[-616  888 -212  965  -43] result: -212, 965

[[539 574 100 573 589]
 [661 598 617 460 306]
 [616 638 763 857 180]] result: 617, 857

[[30 24 24 37 27]
 [19 54 25 82  5]
 [34 32 70 33 26]] result: 25, 82

[96 25 18 54 50] result: 18, 96

[-650  732  342  367  359] result: 342, 732

[543 310 269 115 298 785 215] result: 115, 785
---
[[0.61 5.09 0.12 2.12 5.42]
 [0.75 5.46 0.58 1.40 5.29]
 [0.78 5.50 0.71 1.15 5.17]] --> 0.58

[[ 2.92 -0.86 -3.36 -1.04  2.86  2.50]
 [ 5.33  3.05 -2.99 -5.39 -0.85  4.67]
 [ 5.74 -3.03 -1.86  5.56 -5.35  1.51]] --> -2.99

[[-1.37 -2.00 -0.24  5.44 -0.95]
 [ 1.26  3.25 -4.12 -5.80  3.66]
 [-2.79  1.92 -5.72 -1.97  5.73]] --> -4.12

[[ 0.09 -0.02 -0.50 -0.17 -0.27]
 [-2.29  0.70 -0.67  0.29  0.33]
 [-2.65 -0.58  5.54 -4.06  0.88]] --> -0.67

[[-4.59  0.97 -5.36  0.04 -0.16]
 [ 0.97  1.18 -0.13  0.20 -0.75]
 [-1.96 -0.32 -2.70 -0.77  0.29]] --> -0.13

[[ 2.49 -4.02 -1.51 -0.97]
 [-3.00 -2.26  2.06  0.66]
 [-5.13  1.92  3.21  1.43]] --> 2.06

[[ 1.95 -3.34  1.18 -0.48]
 [-0.56  2.14 -0.91 -1.98]
 [ 0.04 -5.19 -3.13  0.02]] --> -0.91

[[-1.86 -1.58 -2.62 -2.84 -0.73  0.89 -3.74]
 [-5.28 -5.44  2.28 -1.72  5.88  5.09  1.46]
 [-1.20 -0.75 -1.56 -0.31 -0.17  0.15 -0.42]] --> 2.28

[[-2.46 -2.23  0.66 -5.53  3.19  0.30]
 [ 0.52  1.63  1.26  6.26  0.86  0.72]
 [-2.47  2.54 -3.31  2.80 -0.15 -2.01]] --> 1.26

[[ 5.91  1.63 -3.41  4.38  2.50 -2.31]
 [-2.85 -0.47  1.57 -1.83 -1.37  0.96]
 [-5.51 -0.43  2.93 -3.07 -2.84  1.61]] --> 1.57
---
array([ 47, 825, 701, 761]) => 701
array([-22, -19, -32,  32,   8]) => 32
array([8543, 5875, 5125, 2176, 2083, 4401]) => 2083
array([13, 60, 76, 65, 47, 39,  7]) => 39
array([5936, 1191, 5483, 9812]) => 5483
array([554, 657, 648, 902, 235,  98]) => 235
array([ 10,  19, 160, 201, 145, 115, 162]) => 115
array([ 34,  26,   3,   4, -37,  12,  21]) => 12
array([-265,   51,  943, -515,  396]) => -515
---
[[-1.29  2.90 -4.42 -3.41 -1.38]
 [-5.00 -1.78 -3.05  1.12 -5.83]
 [-4.06 -5.17 -5.86  6.10  3.90]] | -5.83

[[-5.40  0.70 -0.81 -0.22 -2.05]
 [ 3.12  3.75  3.28  3.07 -2.23]] | -2.05

[[ 1.94  1.35 -0.23  2.03 -2.55]
 [-2.43 -4.54  5.21  4.66  5.48]] | -2.55

[[ 0.07  1.22  1.68  1.82  1.46  1.24]
 [-0.72  4.00  5.36  5.82  4.61  3.14]
 [ 1.34 -3.07 -4.11 -4.44 -3.44 -2.41]] | 3.14

[[-2.24  0.21  1.93  2.50  2.58 -1.59]
 [ 3.46  5.08 -4.12  4.83 -0.96  4.46]
 [-2.00  1.05  0.75  2.74  2.40 -0.82]] | 4.46

[[-1.72  0.49  0.97 -4.94 -0.88  0.05]
 [ 1.77  1.74 -3.38 -1.06 -1.20 -3.85]] | 0.05
---
[[ 0.07  4.64  4.59  6.11]
 [ 3.14 -0.01 -0.13  2.44]
 [ 0.94  0.98  1.02  1.25]] -> -0.13

[[ 2.70 -2.36  2.47 -2.98 -2.21 -0.29 -3.50]
 [-0.04  0.03 -0.05 -0.01  0.32  5.65  0.02]
 [-0.03  0.18 -0.15  0.06  0.34  0.04  0.17]] -> 5.65

[[-4.81  0.89 -0.72 -1.22]
 [ 4.30 -2.48 -0.72 -0.50]
 [ 0.87  0.89  2.86  5.22]] -> -0.72

[[-1.64 -1.00 -1.54 -1.58  0.16  0.92]
 [ 1.18 -1.93  1.82 -2.15 -4.63 -0.45]
 [-0.51  2.80 -0.28  1.29  2.96 -2.00]] -> -4.63

[[ 3.90 -1.90  0.06  2.23 -0.58]
 [ 0.51 -0.30 -0.22  0.04 -0.04]
 [ 5.29 -2.25 -3.52 -0.95 -0.02]] -> 0.04

[[ 5.22  3.69 -2.21  0.75 -0.03  2.38]
 [-1.44  2.39  5.62  0.63  2.06  0.21]
 [ 2.77 -2.26 -5.25 -2.58 -0.78  0.92]] -> 2.06

[[-3.42 -5.34 -4.18  0.15 -0.15 -1.61 -1.84]
 [ 0.86 -3.86  4.54  2.07  1.87 -1.43 -2.37]
 [-1.65 -2.28 -2.63  1.38 -1.45 -0.29 -2.44]] -> -1.43
---
Input:
array([[204, 160,  89,  94,  73, 101, 174],
       [ 54,  95,  58, 115, 135,  67, 110],
       [142, 148, 138, 140, 133, 139, 140]])
Output: 115, 204

Input:
array([[2, 2, 6, 6, 4, 7, 1],
       [6, 5, 2, 5, 1, 4, 4],
       [2, 3, 3, 2, 4, 2, 3]])
Output: 5, 7

Input: array([ 95,   1, 117,  42, 202, 138,   6])
Output: 42, 202

Input: array([896, 164, 615, 795, 850])
Output: 615, 896

Input:
array([[  2,  -1,   8, -10,  -5, -10, -26],
       [ 25,  16,  40,  14,   2,   7,  30],
       [ 15,  18,   0, -14,  15,  14,  -4]])
Output: 14, 40

Input:
array([[5535, 8713, 3713, 5307, 6143],
       [7150, 5173, 7009, 4115, 4563],
       [7032, 4906, 5412, 2858, 3835]])
Output: 7009, 8713

Input: array([1, 4, 2, 7, 8, 5, 3])
Output: 7, 8

Input:
array([[5891, 5930, 4649, 6665, 6529, 5236, 4688],
       [7362, 4803, 6679, 4604, 4661, 5970, 6865],
       [2465, 5426, 7305, 5860, 1204, 2997, 9054]])
Output: 4604, 9054
---
665  199  462  807  636 -> 462, 807
952  610   31  589  271 -> 31, 952
-360   521  -549  -173  -415 -> -549, 521
2474  9942  4198  5174  7245 -> 4198, 9942
-226  -236  -158   459   539   415  -670 -> 459, 539
25  19  48  81  58 -> 48, 81
---
[[4524 2494 3842 7034 2697]
 [5141 7137 4626 6329 5103]
 [6787 3459 3450 8327 3891]] -> 4626, 8327

[[1 3 2 2 5 1 0]
 [0 2 2 3 2 3 2]
 [1 1 1 2 8 0 1]] -> 3, 8

[ 54 112 180 214 142 198 161] -> 214, 214

[ 12 -25  30  40  25  21 -33] -> 40, 40

[4 8 1 5 1 2 3] -> 5, 8

[ 34   2 -42 -19  -9  12  28] -> -19, 34

[144 181  57  91 206] -> 57, 206

[ 406   38 -761  354 -909  893  917] -> 354, 917
